Here are some points, one per row:
[-0.4 -0.5 -0.2 -0.4 -0.5 -0.6  0.2 -0.4  0.4 -0.7 -0.4 -0.5  0.3 -0.6  3.7 -0.7  0.8  0.6 -0.8 -0.2  0.4 -0.5 -0.6 -0.5]
[-0.3 -0.3 -0.3 -0.3 -0.2 -0.2 -0.4 -0.6  0.2 -0.4 -0.3 -0.7 -0.3 -0.2 -0.1 -0.2 -0.2  0.4 -0.2 -0.5 -0.1  7.4 -0.1 -0.1]
[-0.7 -0.3  0.6 -0.3 -0.2  1.4  0.5  0.3  0.6 -0.5 -0.9 -0.7 -0.6  1.8 -0.1  0.3 -0.4 -0.3 -0.1  0.5 -0.1 -0.1 -0.6 -0.8]
[-0.1 -0.1 -0.3  0.0  0.3  0.9  0.8  0.0  0.0  0.0 -0.1 -0.5  0.0  3.9 -0.3  0.6  0.5 -0.1  0.1 -0.6 -0.5  0.4 -0.3  0.2]
[-0.7 -0.7 -0.7 -0.1 -0.8 -0.8 -0.3 -0.6  0.3  1.2 -0.5 -0.4 -0.4 -1.0 -0.6  2.6 -0.5 -1.7 -0.1 -0.6 -0.3  1.0 -0.8 -0.2]
[ 0.0 -0.6  0.7 -0.3  0.1  0.0  0.2 -0.4 -0.2 -0.3 -0.3 -0.3 -0.2  3.5  0.0  1.2 -0.1 -1.5 -0.1 -0.1  0.1 -0.2  0.6  0.1]
[ 0.0 -0.4  0.0 -0.2 -0.2 -0.9 -0.4 -0.3  0.0  0.4  0.2 -0.1 -0.4 -0.4 -0.3  5.7  0.6 -2.9  0.0  0.0 -0.3 -0.5  0.1  0.6]
[-0.2 -0.6  1.7 -0.6 -0.8 -0.7  0.1 -0.7  0.7 -1.0 -0.9  0.0  0.0 -0.5 -0.9 -0.5  1.9  1.5 -0.9 -0.4 -1.3 -0.9 -0.5 -0.6]
[-0.8 -0.4 -0.9  2.5  0.2 -1.0 -0.1 -0.3 -0.3 -0.2 -0.3  0.4  0.4 -0.6  0.1 -0.3 -0.3  0.6  0.3 -0.3  0.0  0.1 -0.6 -0.6]
[-0.3 -0.4 -0.6 -0.6 -0.2  0.4  0.5 -0.3 -0.1 -0.1  0.3 -0.6 -0.3  1.9 -0.7 -0.2 -0.5 -0.3 -0.4 -0.8 -0.2 -0.5 -0.1  0.4]
[ 0.0  1.7  0.1  0.6 -0.3  0.0 -0.6 -0.1  0.0  0.0  0.0  1.0  1.4 -0.1  3.1  0.4 -0.3  0.0 -0.5  0.1 -0.5 -0.1  0.1  0.0]
[-0.3 -0.4 -0.5 -0.3  0.6  0.1 -0.1 -0.4  0.5 -0.2  0.7 -0.1 -0.6  4.3 -0.6 -0.3 -0.6  0.4  0.1  0.1 -0.8 -0.7  0.3 -0.5]
[ 2.9  0.6 -0.5 -0.5 -0.2 -0.5  0.3 -0.6  0.1 -0.9  1.4 -0.7  0.5 -0.6 -0.5 -0.7 -0.5  0.2  0.1 -0.9 -0.4 -0.7 -0.8 -0.5]
[-0.5 -0.5  2.7 -0.6 -0.6 -0.2  0.0 -0.5  0.1 -0.6  1.4 -0.5 -0.7  1.5 -0.2 -0.6 -1.2 -0.4 -0.2 -0.2  0.4 -0.7  0.0 -0.5]
[ 0.0 -0.6 -0.3 -0.3  0.5  1.0  1.2 -0.3 -0.1  0.5 -0.9 -0.1 -0.6 -0.2 -0.4  0.6 -0.2 -0.6  0.0  0.7 -0.4 -0.5  2.9 -0.1]
[-0.2  5.1 -0.1 -0.3  0.0  0.0  0.1 -0.4  0.0 -0.2  0.0  3.2  0.3 -0.2 -0.1 -0.1  0.3  0.2 -0.3 -0.5  0.1  0.1 -0.3  0.8]
[-0.5 -0.5 -0.6  0.0  0.3  1.1  1.5 -0.1  0.3 -0.4  1.9 -0.4  0.1  1.2 -0.5 -0.3 -0.5 -0.3  0.0 -0.9 -0.8 -0.3  1.2 -0.2]
[ 2.8 -0.4  0.6 -0.2 -0.2 -0.2  0.1  2.0  1.1 -0.2 -0.4 -0.2  1.8 -0.2 -0.2 -0.5  0.3  0.3  0.4  1.0 -0.2 -0.2 -0.1  0.0]
[-0.1  0.1 -0.5  0.3 -0.2  0.2 -0.3  0.0  0.1 -0.1  0.3 -0.4  0.5 -0.1 -0.5  0.3  4.5  2.6 -3.1 -0.1  3.2  0.2 -0.3 -0.2]
[-0.9 -0.6 -0.8 -0.4 -0.1 -0.3  0.5 -0.6 -1.0  0.4 -0.6 -0.4 -0.2 -1.0 -0.8  0.3 -0.5 -0.4  0.3 -0.4 -0.7  0.5 -0.8 -0.8]
[ 0.0  0.9  0.1  0.0  0.2  0.4 -0.1 -0.3  0.1  0.3 -0.2  1.0  5.7 -0.1  0.3 -0.1  1.2  0.4 -0.9  0.6  0.6 -0.1  0.0  0.3]
[ 3.7 -0.4 -0.4 -0.1  0.1  1.0  0.0  0.4  0.6 -0.2  0.7  0.0 -0.1 -0.4 -0.5 -0.3 -0.3  0.7  0.8  0.6 -0.4 -0.1  0.4 -0.1]
[-0.3  0.0 -0.6 -0.7  0.2 -1.1  0.2  0.0 -0.1 -0.3 -0.3 -0.5 -0.9  0.2 -0.7 -0.4  1.0  0.4 -1.5 -0.5  1.0  2.3 -0.6  0.2]
[-0.4 -0.6 -0.5  0.0 -0.7 -0.6 -0.7 -0.6  0.0  1.2 -0.2  2.8 -0.6 -0.4 -0.6 -0.5 -0.4  0.0  0.0 -0.6  0.6  1.2 -0.5  1.0]
[ 0.0 -0.4  0.6 -0.3  0.0  0.2  0.3  1.9  1.3 -0.1 -0.4 -0.4  0.1  0.0  0.2 -0.4  1.4  0.9  5.7  1.1  1.3 -0.1 -0.4 -0.2]
[ 0.0  0.0 -0.7 -0.1  0.1 -0.4 -1.0  5.6  2.3 -0.1 -0.1 -0.2  0.9 -0.2 -0.4 -0.3  0.3  0.4  0.5  0.1 -0.2 -0.1 -0.2 -0.3]
[-0.6  0.2  0.8  0.0 -0.1 -0.4 -0.1 -0.3  0.1 -0.7 -0.2 -0.3  0.4 -0.5  2.1  0.8 -0.1 -1.4 -0.5 -0.4 -0.1 -0.4  0.0  0.6]
[ 0.1 -0.4  5.8 -0.1  0.0 -0.5  0.0 -0.4  0.2 -0.5  0.1 -0.3  0.6 -0.4 -0.5 -0.6 -0.2  0.5 -0.1 -0.3 -0.6 -0.3 -0.4 -0.4]
[-0.3 -0.3 -0.2  5.4 -0.5 -0.2 -0.2 -0.7 -0.2 -0.2 -0.8 -0.9 -0.5 -0.6  0.2 -0.4 -0.8 -0.2 -0.3 -0.6  0.4  0.3 -0.5 -0.2]
[-0.2 -0.3  4.3 -0.2  0.2 -0.3 -0.2  1.4  0.8 -0.3 -0.3 -0.2 -0.1  0.3 -0.4 -0.5  0.3  0.6 -0.5  0.2 -0.7 -0.2 -0.6 -0.5]
[ 5.3 -0.4 -0.1 -0.4  0.0 -0.6  0.0  0.3  0.7 -0.6  1.3 -0.2 -0.4  0.0 -0.2 -0.8 -0.5 -0.2 -0.1  0.2 -0.4 -0.4 -0.8 -0.7]
[ 0.8  0.7 -0.9  0.0  0.2 -0.6 -0.3  1.8  0.4 -0.2  0.1  0.3  1.5 -0.3 -0.5 -0.4  0.4  0.1  0.7  0.5 -0.6  0.0  0.0 -0.3]
[-0.2  0.2 -0.3  2.7 -0.6 -0.4 -0.4 -0.2  0.0  0.9 -0.2  2.0 -0.7 -0.3  0.8  0.2  0.1 -0.7  0.0 -0.5 -0.3  0.1 -0.2  0.8]
[-0.6  1.0 -0.1 -0.2  0.3 -0.9 -0.6 -0.2  0.6  0.0 -0.1  0.3  1.3 -0.1 -0.4  0.3 -0.7  0.5 -0.4 -0.4 -0.6 -0.6  0.5  0.1]
[-0.1 -0.4  0.1 -0.5 -0.6 -0.2 -0.2 -0.4  0.1 -0.5 -0.8 -0.1 -0.6 -0.5  1.0  0.0  2.3  2.0 -2.2 -0.1  2.0 -0.5 -0.2 -0.1]
[ 0.6  0.6  0.6 -0.5 -0.7 -0.4 -0.8 -0.4  0.2 -0.6  2.0 -0.4  0.6 -0.6 -0.3 -0.4 -0.4 -0.1 -0.3  0.1 -0.4 -0.6  1.6 -0.1]
[-0.2  0.1 -0.6 -0.1  0.3 -0.6 -0.4  0.8 -3.4 -0.2 -0.2  0.2  0.4 -0.2 -0.4 -0.4  0.0  1.0  0.5 -0.3  1.1  0.3 -0.5 -0.5]
[ 0.2 -0.6 -0.2 -0.5  3.7  2.1 -1.6  0.7  0.7  0.0 -0.1 -0.2 -1.1  0.2 -0.4 -0.5 -0.3  0.1  0.4  0.4 -0.2 -0.5 -0.3 -0.1]
[-0.4 -0.3 -0.1 -0.1 -0.1 -0.4 -0.2  0.6  1.0 -0.5  0.2 -0.2 -0.6 -0.3 -0.5 -0.6 -0.7 -0.1  0.6  7.4 -0.5 -0.2 -0.7 -0.3]
[-0.5 -1.3 -0.5 -0.9 -0.6 -0.7  0.0 -0.6  0.0  0.0 -0.5 -0.8 -0.4 -0.7 -0.7 -0.4 -1.1  0.3 -0.2 -0.6 -0.1 -0.8 -0.5  6.1]
[-0.3 -0.4 -0.4 -0.4  6.0  0.6 -5.1  0.9  1.0 -0.5 -0.3 -0.6 -0.4 -0.1 -0.5 -0.5 -0.5  0.0  0.4 -0.1 -0.4 -0.6 -0.4 -0.5]
[-0.3  0.6 -0.4  0.1 -0.5 -1.0  0.0 -0.1 -1.6  2.8 -0.6  0.1 -0.9 -0.4 -0.1 -0.1 -0.7  0.2  0.1 -0.2 -0.2 -0.4 -0.2  0.2]
[-0.1  0.1 -0.5 -0.2 -0.9 -0.3  0.3 -0.5  0.0 -0.9 -0.7 -0.3 -0.1 -0.5  0.4 -0.3  0.0  0.4  1.6  1.2 -0.2 -0.6 -0.4 -0.6]
[-0.3  0.0 -0.3  1.0  0.1 -0.4 -0.2 -0.1  0.1 -0.2  0.3  1.5  1.0 -0.1  5.0  0.2  0.4  0.7 -0.1  0.0 -0.2  0.2 -0.2 -0.1]
[-0.4 -0.4 -0.3 -0.2  0.8 -0.8 -0.2  0.1 -0.4  0.5 -0.8  0.9  0.3 -0.3 -0.2 -0.5  0.0  0.0 -1.0 -0.3  0.8  0.3 -0.2 -0.3]
[-0.3  0.1 -0.4  4.4 -0.3 -0.6 -0.2 -0.3 -0.1  0.1 -0.2  1.1 -0.4 -0.4  1.0 -0.3 -0.4 -0.6 -0.2 -0.5  0.3  0.3 -0.4 -0.1]
[ 0.3  0.5 -0.4 -0.2  0.1  0.3  0.5  0.3 -0.6  0.7 -0.7 -0.5 -0.4 -0.5  0.0  0.0 -0.4 -0.9  0.1  0.5  0.0 -0.5  1.7 -0.3]
[-0.1 -0.6 -0.5 -0.7 -0.3 -0.3 -0.7  0.5 -6.1  0.5 -0.4 -0.4 -0.4 -0.4 -0.5 -0.8  0.0  0.0  0.2 -0.2 -0.8  0.2 -0.6 -0.4]
[-0.3 -0.4  0.7 -0.2 -0.7  1.6  1.1 -0.4  0.3 -0.8 -0.4 -0.3 -0.2  1.2 -0.2  1.1 -0.3 -0.4 -0.1 -0.3 -0.7 -0.2 -0.4 -0.3]
[-0.3 -0.2 -0.7 -0.3 -0.5  0.1  0.6 -0.7 -0.3 -0.8 -0.8 -0.6 -0.2 -0.8 -0.3 -0.4 -0.1  0.4  1.9  0.0  0.1 -0.5 -0.6 -0.8]
[ 0.8  1.2  0.1 -0.1 -0.3 -0.3 -0.2  0.0  0.1  0.2 -0.3 -0.2 -0.1 -0.4 -0.1 -0.1 -0.6  0.3  0.2  0.3 -0.1 -0.3  3.7  0.0]
Along one direction, these points spread out more than along any other. For each point below, how far along it does it lie, from 0 to 99? 50 is the average, and the first point above lies past it. One standard deviation of the points above along it is 16.
[-1.0 -0.7 -1.1 -0.4 -1.4 -0.8 -0.3 -1.2  0.4 -1.5 -1.6 -0.5 -1.0 -1.1 -0.2 -1.1 -0.9 -0.1  0.6 -0.6 -0.1 -0.7 -0.9 -1.4] 56
[-0.3  0.0 -0.2 -0.3  0.3  2.4  1.7  0.0 -0.5  0.0 -0.5 -0.9 -0.3 -0.1  0.0  0.7 -0.6 -0.7  0.3 -0.3  0.2  0.5 -0.9 -0.5] 51
[-0.9 -1.0 -0.2  0.0  0.0 -0.8  0.1  0.2  0.7 -0.6 -0.9 -0.2  0.1 -0.5  1.1 -0.5  1.8  0.8 -0.2  0.3 -0.4  0.0 -0.3 -0.5] 53
[-0.1  2.2  0.1 -0.6 -0.4 -0.2 -0.5 -0.6 -0.2  0.1 -0.2 -0.1 -0.2 -0.3 -0.2 -0.5  0.2 -0.7 -0.1 -0.4  0.1 -0.5  0.4  3.7] 60
[-0.5 -0.6 -0.3 -0.3 -0.2 -0.4 -0.5 -0.4  0.1 -0.4  4.7 -0.3 -0.4 -0.7 -0.5 -0.5  0.1 -0.1  0.3 -0.3 -0.5 -0.4  3.2 -0.4] 43
[ 0.0 -0.4 -0.6 -0.6 -0.1  1.0  1.2 -0.3 -0.1  0.0  1.1 -0.1 -0.9  0.1 -0.7 -0.2 -0.3  0.3  0.0 -0.3 -0.6 -0.6  1.2  0.1] 46
[-1.0 -0.7 -1.0 -0.7 -0.3 -0.7 -0.4 -0.7  0.2 -0.2 -0.9 -0.5 -0.4 -0.8 -1.0 -0.1 -0.7 -1.0  0.0 -0.8 -1.0  1.5 -0.9 -1.2] 57
[-0.2  0.9 -0.1 -0.3  0.1  0.0  0.1 -0.2 -0.2 -0.1 -0.1  3.1  1.4 -0.2 -0.1 -0.4  0.6  0.6 -0.9 -0.2  4.9  0.0 -0.3 -0.2] 67
[-0.4  2.9 -0.4  0.0 -0.2 -0.6  0.2 -0.4 -0.4 -0.1  0.0  1.2 -0.8 -0.4  0.0 -0.2 -0.1  0.2  0.1 -0.3 -0.1 -0.2 -0.5  2.9] 66
[-0.1 -0.4 -0.4 -0.6  0.1  2.7  0.9  0.0  0.0  0.3  0.9 -0.4 -0.7  0.5 -0.4 -0.6 -0.5 -0.3 -0.2 -0.1 -0.2 -0.6  0.4 -0.1] 41
[-0.4 -0.3 -0.3 -0.1 -0.5 -0.7 -0.1 -1.0  0.3  6.9 -0.3 -0.9 -0.6 -0.5 -0.1 -0.3 -0.4 -0.3 -0.1 -0.5 -0.4 -0.2 -0.8 -0.1] 65
[-0.1 -0.5  0.1 -0.5  0.1  0.6  0.4 -0.2 -0.5  0.3 -0.4 -0.6 -0.5  0.2 -0.2  3.4 -0.4 -2.1  0.1 -0.1  0.7  0.6 -0.6 -0.4] 56
[ 0.0 -0.1  0.4 -0.3 -0.1 -0.3  0.4 -0.4  0.0 -0.5  2.8 -0.6  0.0 -0.7 -0.1 -0.4 -0.9  0.1  0.0 -0.5  0.0 -0.3  3.3 -0.3] 45
[-0.3 -0.4 -0.1 -0.1  0.8  3.9  3.9  0.4  0.0  0.1 -0.2  0.2 -0.4 -0.3 -0.4  0.2  0.1 -0.1  0.1  0.5 -0.6  0.0 -0.4  0.0] 44
